[[128 129 127 124 122 123 127]
 [143 139 132 124 122 125 129]
 [128 141 149 138 121 116 123]
 [121 131 138 135 123 113 115]]
=>
[[143 139 132 124 122 125 129]
 [121 131 138 135 123 113 115]]

[[128 151 155 154 155 155 155 154 154]
 [128 129 128 127 128 128 153 155 155]
 [127 135 154 155 155 155 154 155 155]
 [128 128 127 127 128 128 128 129 150]
 [128 127 128 128 146 155 155 154 154]
 [128 128 128 128 128 146 154 155 154]
 [127 128 129 128 138 155 155 155 154]
 [128 127 127 128 128 128 150 154 155]]
=>
[[128 129 128 127 128 128 153 155 155]
 [128 128 127 127 128 128 128 129 150]
 [128 128 128 128 128 146 154 155 154]
 [128 127 127 128 128 128 150 154 155]]

[[129 142 135 130 139 126 122]
 [128 133 127 129 121 123 122]
 [128 135 105 129 137 129 128]
 [133 139 133 126 134 125 124]
 [126 128 127 130 137 133 128]
 [133 138 130 126 131 123 123]]
=>
[[128 133 127 129 121 123 122]
 [133 139 133 126 134 125 124]
 [133 138 130 126 131 123 123]]

[[124 128 131 118 128 119 127 136 122 119]
 [107 116 124 114 133 110 139 145 117 112]
 [121 125 127 127 136 120 128 124 120 125]
 [106 113 120 113 133 109 141 146 114 112]
 [113 123 124 116 131 115 135 143 118 115]]
=>
[[107 116 124 114 133 110 139 145 117 112]
 [106 113 120 113 133 109 141 146 114 112]]

[[105 114 125 137 147 153 155 131 151]
 [122 145 150 130 108 108 129 119 149]
 [145 121 116 144 127 113 141 144 133]
 [133 147 143 124 109 112 129 129 146]
 [148 120 117 148 117 120 148 138 114]
 [141 117 107 125 147 143 119 130 107]
 [143 132 111 129 144 121 114 132 140]
 [137 137 118 122 140 133 115 125 125]
 [140 142 140 135 127 121 116 120 114]
 [116 125 143 119 121 143 122 136 118]]
=>
[[122 145 150 130 108 108 129 119 149]
 [133 147 143 124 109 112 129 129 146]
 [141 117 107 125 147 143 119 130 107]
 [137 137 118 122 140 133 115 125 125]
 [116 125 143 119 121 143 122 136 118]]

[[140 151 113 136 134]
 [138 119 133 133 136]
 [135 131 142 134 127]
 [143 123 140 134 122]
 [106 109 130 126 124]]
=>
[[138 119 133 133 136]
 [143 123 140 134 122]]
---
[[126 119]
 [127 154]
 [148 126]]
=>
[[127 154]]

[[123 122 131 135 133]
 [120 129 122 124 139]
 [129 137 128 127 127]
 [124 129 149 153 124]
 [138 146 119 116 120]
 [136 132 144 140 116]
 [137 143 138 134 114]
 [136 146 119 117 120]
 [146 148 135 129 107]
 [119 129 120 119 141]
 [123 134 115 119 134]]
=>
[[120 129 122 124 139]
 [124 129 149 153 124]
 [136 132 144 140 116]
 [136 146 119 117 120]
 [119 129 120 119 141]]

[[142 119 125 127 130 133 123 134 100]
 [124 112 122 127 122 131 134 137 116]]
=>
[[124 112 122 127 122 131 134 137 116]]

[[128 125 129 125 126 127 128 125 127 127 128 129 128]
 [136 122 126 135 128 131 127 124 127 126 129 128 126]
 [131 123 128 123 124 128 130 128 129 129 127 130 129]
 [147 106 127 131 123 129 133 128 131 127 127 131 127]
 [125 132 127 134 129 126 124 124 125 127 127 126 128]
 [130 121 130 120 124 127 133 131 132 131 127 131 130]]
=>
[[136 122 126 135 128 131 127 124 127 126 129 128 126]
 [147 106 127 131 123 129 133 128 131 127 127 131 127]
 [130 121 130 120 124 127 133 131 132 131 127 131 130]]

[[111 133]
 [130 144]
 [116 152]
 [128 109]
 [132 148]
 [127 129]
 [151 114]]
=>
[[130 144]
 [128 109]
 [127 129]]

[[126 132 128 127]
 [142 126 140 132]
 [126 138 129 122]
 [146 141 154 123]]
=>
[[142 126 140 132]
 [146 141 154 123]]

[[133 116 122 122 150]
 [119 137 115 128 130]
 [128 127 129 151 119]
 [123 128 140 114 120]
 [122 123 123 150 114]
 [128 138 147 138 126]
 [128 114 131 130 137]
 [129 122 120 148 112]
 [113 136 145 128 125]
 [123 128 112 114 144]
 [128 147 138 113 128]]
=>
[[119 137 115 128 130]
 [123 128 140 114 120]
 [128 138 147 138 126]
 [129 122 120 148 112]
 [123 128 112 114 144]]
